0: [129 156 154 151  93  96 124 105  73 127 197 133 102 137 144 125 165  83 135]
1: [215 128 111 165 145 130 141 152 168 150 105 102 192 102 137 112  76 121 186]
2: [157 156 146 143 138 146  98  63  86  98 129 112 163 121 128 120 113  80 144]
3: [109 104 170  31 114 151 138 137  37  77 100  99 175 106 175 107 114 161 117]
4: [119  21  84 157 143  94 128 176 218 184 117 131  62 155 163 112 115 134  48]
5: [128 144 109 144 114 142 122 149 129 138 143 143 118 144 100 129 128 158 146]
6: [157 149 135 189 132 113 107  74 119 130 179 131 121 137 132 120 143  80 115]
7: [187 167 125 156 131 141 143 131 159 139 113 129 142 123 109 131 115 131 194]
8: [ 62 133 152  89  97 154 139 155 117  92 149 139 105 139 101 162 160 200 119]
9: [ 80 145 144 103 118 140 106  85  53  90 152 126 146 123 136 120 124  77 110]
10: [155 127 112 120 158  97 137 152 168 153  48 138 103 117 134 127 142 159 109]
11: [ 91 161 145  75 132 163 153 121  70  80 130  93 212  85  87 130  99 149 180]
12: [102  88 168  26 103 140 149 141  69  91 121  93 171 106 176 111 111 164 102]
13: [126 114  69 173 144 124  81 148 147 171 107 168  65 162 130 105 127 128  79]
14: [151 134 124 137 144 152 129 108 138 117 153 104 212 103 129 118  72 112 164]
15: [192 103 164 122 141 138 159 111 178 105 170  79 255  62 152 129  35 114 170]
16: [168 166 123 133 141 106 151 144 161 146  91 142  76 148 130 126 166 104 187]
17: [127 142 158 119 121 127 130 107 105  92 183 104 205  97 129 133  90 107 167]
18: [105 169 133 163 138 141 107  64 143  96 243 126 199 111 105 130  89  58 138]
19: [151 115 165 139 173  71 152 123 174 165  74 127  77 146 128 134 170 139 108]
20: [106 107  52 188 115 138 114 165 217 207  80 193   0 193  79 150 178 173  48]
21: [ 51 105 135  92 139 164  61  91  85  53 186 121 219  97 126 142  62 139  90]
22: [132  42 123 115 107 150 177 183 184 151 130 108 118 147 143 119 103 164 124]
23: [124 134 161 197 119 100  92  50 106 117 217 139  90 148 136 134 175  77  69]
24: [137  90 107 105 202  75 145 153 185 164  31 127 117 102 166 110 140 161  61]
25: [ 83 118 159  43  98 138 144 124  43  99 110  95 156 120 144 111 117 120 135]
26: [221 228  91 181 116 157 148 112 165 168  79 158  69 157  83 131 153  97 202]
27: [210 192 136 167 118 144 159 123 143 137 128 119 165 117  91 128 108 114 242]
28: [ 86 106 167  25  93 157 145 127  45  77 110  95 168 106 156 110 108 145 127]
29: [129 137 119 128 145 118 141 166 160 139 116 148  75 160 135 123 165 141 155]
30: [ 85 125 175  29  98 166 130 125   4  60 121 102 184 110 156 105 115 148 144]
31: [ 38 132 121 125  64 169 120 182 111 115 255 177  71 174 106 169 175 241 132]
32: [ 61  19  33 186 153 129  89 193 209 199 134 159  57 170 140 115 127 180   0]
33: [133 137 142 131 122 114  86  59  88 104 130 129  99 136 144 128 145  68 104]

[230 248 145 148 105 148 203 130 151 143 111 125 151 123  71 141 142 122 255] 27
[ 93 166 137 103 135 137 116 109  94  87 139 126 154 102 126 132 134  85 134] 9
[248  96 119 167 150 142 175 172 196 164 100  83 208 104 159 112  55 136 201] 1
[151 121  95 171 126 119 101 160 117 152 109 139 122 135 125 109 109 154 130] 5
[  0 142 117  88  75 161  89 132  67  79 163 179  80 146  95 177 181 190  69] 8
[151 128 138 123 143 122 140 120 144 124 150 102 176 111 122 120  85  99 175] 14
[170 126 125 212 139 107 143 105 163 182 166 125  96 154 125 125 142  86 131] 6
[171 148  88 154 140  78 120 144 146 180  50 158  84 117 127 151 174 129 101] 10
[ 65 124 146 104 137 150  60  77  81  44 181 134 206  99 137 138  76 102  89] 21
[143 171 128 122  91 143 117 146  96 112 110 148 105 138  94 151 141 158 173] 5
[108  91 103 143 145  67 100 123 141 165 110 140  18 165 133 114 175 101  58] 13
[195 239 156 133  96 155 217 143 148 133 147 119 171 116  63 149 143 153 255] 27
[ 43 194 125 115  86 175 117 128  99  93 154 171  91 155  66 185 186 171 132] 8
[ 93 168 130 148 152 163  99  64 128  96 210 128 208 104  83 130  83  64 133] 18
[160 202 158 112  74 180 210 130 139 102 166 101 202  98  68 162 116 154 255] 27
[117  46 111 108 196  79 144 181 180 169  48 132  93 117 178 120 140 206  46] 24
[115  21 109  92 183  93 145 195 188 159  58 119 102 118 176 115 131 219  42] 24
[ 86 153 163 101  91 131 128 102  15  94 155 124 126 126 138 115 159  87 109] 9
